Named turns come first, each shown by rows before and after it. Which turns, in which order, take the first row of each pair that follows to the second? Write the first one first, as in the answered first pair.
turn Ren:
[ 15 -23  -9   4   1  17  16   5 -10  -3   6 -11  -9 -18 -16 -10   1  -7
 -13   6] => [  6 -17  -4   6  -6  19  19  -4   1  13 -13  -9 -18 -14 -15  -7   0  -3
 -13  14]
[-12   8  -1   4 -42   6  10  -8  15   9 -39  19   0   1 -11  11  -7  -3
   8  18] => [ 21   8   8 -15 -16   6   5  21 -21 -26   6  10  24   3 -19  -3   5 -29
  15  -3]
[ -3  -5 -14   0  -1   4   2  -6  -7  -2  -8  -8 -13 -13  -7  -4   1   6
  -3  10] => [  3   4  -2  -6   3   6   4  -3 -12  -1 -12  -8 -13  -6 -11 -10   6  -2
   2   8]
[ -8   6  -1  -9   5 -11  -3  -1   5   0  13  24   0  10  29  12 -11  27
   0 -12] => [ -4  17  14 -16   6  -6   0  -1   2   6   3  24  -2  19  26   8  -5  19
   5 -13]
turn kot:
[ 14 -22 -11  -2   8  15  12   5 -13 -13  10 -19   6  -9 -12 -11   2   1
 -13  15] => [  8   0  24 -13   8  -7  11  -3  27  10  -6   7  -2  12  20   7  -2  16
   8   2]
[-4 -1 -8  6 -9 -1 -8 -4  2 -6 -3 -6 -7  2  2  0 -1 -5  0  1] => [ 0 -1 -4  8 -9 -3 -4 -2  6 -7 -4 -7 -7  5  4  1 -2 -3 -1  6]
[ -9  -4  -7  15 -13   3   9  -5  14  13 -12  -4  -1   1   4   8 -11  16
 -15  16] => [-21   0 -15   8 -12   5  -2 -17  12  18 -11   1  -5  -6   0   8  -9   7
  -8  -3]
[  5 -10  -2  -7   6  -4  -9   6  14  -1   3  14  -6   5  15  11 -10   2
   5  -7] => [  3 -16 -17  -5   6   4 -13   4  -2  -8   9   5  -4  -5   2   4  -9  -7
  -2  -8]
turn Zupug:
[-24   1 -20  -1 -11   6  -9 -24  10  22 -23  -2 -12  -6  -4   2  -3   5
   2  -5] => [-18  -6 -33  -5  -2  10 -16 -16 -12   5   0  -8  -3 -16 -14  -5   1  -8
   2 -18]
[  6  17  -1   1   3  28  -2 -23  10  30  -3  20   4  -6  -1 -10   7 -10
  10 -21] => [  8  14  -5  -1   7  28  -5 -21   3  25   5  19   7  -9  -3 -12   8 -14
  11 -26]
[  6 -19 -15  15 -22   1  11  10  -7 -10   3 -11  15 -13   2  -4 -19  17
 -29  25] => [  1 -18 -14  15 -24  -3  10   6   4  -5   2  -6  12 -13   9   3 -22  25
 -28  23]
[-20   1 -10 -17  20  -4 -20  17   3  14   9  17   7  -6 -17  -1  13 -19
  14 -18] => [-15  10   6 -15  13   8  -4  18   0  22 -18   9   4   6 -28 -10  18 -20
   9   6]
turn Vabu:
[-10   6  -1   7  -1  -4  -6 -13   8  18 -14   2  -7   2   4   4   0  -3
   2   1] => [15  6 14  5  6 -5  5  9 -2  2 -3 -6  4 13  5 -2  2 -3 -1 14]
[ 10   6  20   6  -3 -18  15  -3  33   2 -11   7   1  15  20  11  -7  11
   7  11] => [ 20  16  19 -15  14  -4   3  -1  -7 -11   8   2   9  10  -3  -7   9 -27
  19 -19]
[ 15  -6  12  -4   6  -7   2   5   0   2  10   5  14  16 -11   4  -1   6
  13   5] => [ -3  -3  -3  -6   4  -4  -9 -13  -1  12   4  11   5   5 -17   6   0  -1
  18 -13]
turn vel:
[ 21  13  14 -21 -10   4   3  21 -24 -15  17   2  11  23  -8   0   9  -3
   1  10] => [ 17  -3  -5 -13  -9  -5  -2  24 -19 -24  35   3  15  13   1   8   1   8
  -4   8]
[ 10  -1   8   9 -21  -4  13  18   9  -9   2  -8   2   1  -6  -4 -14  10
  -9  37] => [  5  -5   0  12 -22  -8   8  15  17  -9   6  -4  -2  -4  -1   1 -18  16
 -11  34]
[ 15  -8 -13  20  16 -29  21  31   3 -27  25  -2  13 -20  21  13 -17  15
  -9  -6] => [ -4   1 -12  18  10 -36  13  13  25  -8  12  13   2 -21  32  24 -21  21
  -1 -21]
Pairs:
Each pair is two turns apart.
[ -4  16   1 -14  10   2  -9  -2 -12   4   3   6   0   4  -2  -4   9 -19
  14 -23] => [ -1   5 -10   2  -1  15   4  -1 -21   2 -12 -11  -3   0 -18 -12   9 -13
  -5   9]
Ren then Zupug
[11 -4  1  4  0  3  6 12 -5 -8 -2 -9  3  1 -9 -6 -1  6 -3 15] => [  9  -9  -8   3   4  -3  -3  12  -4 -13  14  -3   4  -4  -3  -1  -4   7
   0   2]
Zupug then Zupug
[ 30  -1  10 -17   9  12   5  29 -29   0  -7 -22   2   8 -27 -20   4  10
   0   6] => [  5 -25 -24   9  -7   1   1  16   1   7  -8 -18  -9 -10 -10   0 -14  42
 -18  20]
Ren then Zupug
[23 40 40 -3 -3  4  1 35 19 -7 -2 10  8 24  8 -8  7  7 18  6] => [ 16  18  -7   7  -6  32  -5  28 -26 -22   6 -17   8  -7 -34 -27  12 -15
  -1  11]
Vabu then kot
[-15  14  -8  -3   5  -4 -24  -8  -7  -2   3  -1  -8 -10   1   2   4  -9
   8 -16] => [-16   9 -13   1   4  -4 -25  -7  -7  -4   6  -3  -7 -12   0   3   2  -7
   4 -14]
vel then Ren
[ 26 -18  -5  19   3  -4  15  32 -15 -32  19 -26  18  -1   4  -7  -5  13
 -22  39] => [  4  39  49 -19   8 -16   2   0  18  16 -17  15  -1  25  24   5   7  -3
  25 -12]
kot then vel
[ -3  24   7   3  -1   1   5  -8 -15 -18  -5   1  -9   2   0   5   4  -3
 -11 -18] => [  0  17   0   7   0  -1   3  -4 -18 -25   3  -1  -6  -1   1   5   3  -1
 -15 -16]
vel then vel
[ -3   8  29  -6  -2   2   2  -8  11  14 -10  -6   0  14 -13  -2   9  -6
  12  -1] => [-14  -6   7  -4   2 -12 -14 -10  20   6  17   3   2   0   1   9   1   0
  12 -22]
Zupug then Ren
[  6  -7   2   0  13 -11  -8  12   1 -10  21   4  10   4   3   1  -8   7
  -1  -5] => [ -7   6  12  -2   5 -12  -7  -2  16  10  -4  12  -1  10   6   6  -7  10
   5  -5]
vel then Ren
[-5 -5 -3  5  2 -2 -3  1 -2 -2  6  0 -1 -4  5  3 -3  2 -6 -2] => [-9  3  6  1  0 -1 -3 -5  0  6 -4  3 -4  0  4  2 -1  0  0 -5]
vel then vel
[-14  17   1   7  -3  28  18  -4  -7  15 -15  -4   0   9   2  -9   7  -9
  -1   6] => [-10  21  14   4   0  20  20   2   5  15 -13   3   2  17  15  -4   5  -1
   3   5]
vel then kot
[ -3   0 -18  16 -32 -15  13  10  11  -8  -7   9   7  22   8  15 -25   3
   2   4] => [-17   4 -32   9 -30  -4   0  -7  -5  -2  -8  10   1   9  -8   9 -18 -16
   7 -16]
vel then kot
[  5  -2  -6  -7  11   6  -2  -3  22  -5   5  11   6   8  -2  15   3   8
   4 -24] => [ 10   2   2  -8  10   7   3   2  24  -5   2  10   7  15  -1  15   4   9
   5 -17]
Vabu then vel
[-29   9 -11   5 -11  13   3 -12   7  31 -13  -7  -9 -10  -1 -16  -5   4
   4  -1] => [-20   7 -12   4  -8  21   6  -7 -10  23  -8 -15  -4 -13 -13 -25   0  -7
   1   2]
Zupug then Zupug
[  9 -10   5   6  -3   0   9  17  -1 -11   6  -5   7   2   8  -4  -4   7
 -10  19] => [-11  -4 -13  -3  -1   7 -10  -4 -13  -3   8   0  -1 -14  -5  -7   1 -14
   1 -12]
Vabu then vel
[ 13  -6  21   8  -8 -17  14  20  19   7  -7   1   1   5  17   4  -1  15
  -8  19] => [ -7   7   9 -15   5 -13 -13  -3   1  15   7  12  -3 -11   5   1   9 -16
  14 -36]
Ren then kot
[ -4  13  16  -7  -4   3   4  -5   1   6 -18   6  -7  12  -1   1   7  -6
   5   4] => [ -7  11   9 -13   3  -4  -7  -5  -1   0   1  11  -4   7   3   4   5 -10
  11 -16]
Zupug then vel
[ -6   3  11   4  -3 -20  -3  -1  33   6   2  18  -1   6  25  16  -8  21
   6  -5] => [ 17   3  19  -8  12 -17  -4  17   3 -18  29  10  14   9  15   3   0   1
  11 -16]
vel then Ren
[ -3  14  12  -7 -10  18  24 -11  -1  13 -22  10 -10  13  -5   3  -3  -6
  10   3] => [ -9   8  -3  -3 -12  23  20 -17  -9  12 -19   6 -11   5 -14   1  -2 -10
   6   1]
vel then Vabu
[ -7  -1   0  -1  -1 -16  -5  -2  23   3   8  13  -3  -1  19  12  -4  14
   6 -12] => [ 10   2   9  -9   8 -15  -3  11   9 -10  21   9   6   4  16   4   0   5
   8 -14]
Vabu then vel
[ 15   1  10  -2   2  -4   6  16 -11 -19   9  -4   2  13  -1   0   7 -11
   3  11] => [  6   9  18   1  -7  -3  10   6   1  -2 -17   0  -8  17   0   4   7  -6
   3  18]
Ren then Ren
[-22   3  -8  11   3   0   6  -2  20  13 -14  -3   3  -6  15   6   2   8
  -5  -4] => [-18  15   4   0   6   2   5  -2  16  16 -18   0   3   0  13   3   9  -1
   4 -13]
Ren then Vabu
[-12   4  -4  -3  -6   3  12 -11 -13   7 -11  -6  -2   4 -20   4  26  -8
  11   9] => [  3  -2  10   0  -2 -14  19   7   5  -1   2  -1   7  16   3  14  18  12
  10  20]
Ren then kot
[  6 -22   1  14 -11  -6   5  16  -2  -7   0 -18  12   0  13  -1  -2  15
 -14  26] => [-14   1  10   4 -19   5   1 -10   1  22 -35 -11  -5   3   2  -3   6   1
  -2  14]
Vabu then Zupug
[-13   0 -13 -15  -2  -1  16   3 -16   5  16 -11   4  -2 -24 -19 -26 -18
 -22  -7] => [ -4  -1   6  -8  -7 -17  28  13  13   8  12  -4   6  14   0  -6 -35   8
 -23  12]
vel then kot
[-18  17 -12  -9  20  -3  -1   3 -18   1  12   7 -17   7 -11 -14   8 -18
   2 -15] => [-32   4 -31   6  10  -7  -2  -4  -2   5   8   7 -24  -3  -4  -6  -1  -1
  -8  -4]
vel then Ren
[  5   8   7  -3  -6   7   7 -10 -10   7  14 -18  -5  33  -2 -23  11   0
  -2  -4] => [  0  -8 -15   6  -6  -1  -1  -8  -4  -2  34 -16  -3  20   8 -15   3  10
  -9 -10]
kot then Ren
